In the rows, zero is written as 128.
Each path below is one point turned by a fixed rotation once a step. After each direction that follows a path, write how fast that rotation turns it, in degrees each step (0 if it stays still).
Each turn is a multiple of 5 degrees from 10 to 175, or 0.
Each row of a path follows its step; steps can be skipped.
Path 1:
step 1: [134 138 122 128 114 124 130 133 126 125 127 123 138 121 128 130 138 129
 132 126 130 122 128 127 130 132 128 130 141 127 127 127 118 123 120 129
 125 120 126 122 136 138 133 129 122 129 129 129]
step 7: [125 125 129 121 120 129 134 128 134 114 134 123 135 128 127 129 117 141
 132 120 133 128 132 120 131 129 129 126 122 123 126 122 119 124 122 132
 120 130 129 125 123 130 129 133 117 131 131 126]
step 11: [122 121 127 127 128 126 132 127 126 123 130 120 136 124 121 121 133 137
 142 135 125 121 129 136 122 123 131 120 128 119 121 125 118 121 130 131
 122 126 128 129 121 134 122 130 120 134 126 132]
step 14: [118 125 122 130 118 132 126 129 124 132 128 124 142 124 134 118 140 130
 127 131 128 134 130 123 125 119 128 130 129 124 127 127 128 118 128 126
 123 120 131 127 135 122 123 131 122 126 122 140]
step 17: [139 124 126 129 119 132 122 131 131 122 126 124 137 117 128 129 131 135
 128 133 127 139 128 130 133 122 131 131 133 128 125 134 130 129 135 131
 115 122 134 125 126 136 128 137 122 124 119 127]
step 29: [126 127 134 124 127 117 120 135 123 120 136 134 125 123 132 124 134 135
 133 132 125 132 128 134 132 119 130 131 121 122 132 126 131 125 129 123
 122 111 125 135 133 135 128 125 125 134 131 137]
step 30: [131 139 127 127 122 127 126 128 128 123 135 120 141 123 134 128 135 123
 128 125 124 133 124 135 131 128 130 137 127 125 133 119 120 120 125 130
 122 120 133 124 124 135 122 131 127 135 137 137]
Directions:
[126 128 127 129 129 129 127 129 127 130 128 133 127 128 129 129 127 130
 130 129 129 132 128 129 126 128 130 128 126 128 130 129 130 125 129 126
 129 128 128 131 128 128 131 126 128 127 126 128] | 175
[127 130 130 126 129 126 130 128 130 126 126 128 127 126 127 126 126 128
 128 128 131 129 128 130 128 130 130 130 128 128 128 128 132 127 129 130
 129 127 131 129 124 130 127 131 127 130 129 128] | 80
[127 131 126 130 128 130 129 130 128 128 131 127 127 130 125 128 127 128
 128 128 129 127 129 132 126 131 130 129 132 129 128 129 126 130 127 130
 128 128 129 128 128 128 130 129 129 127 129 129] | 95
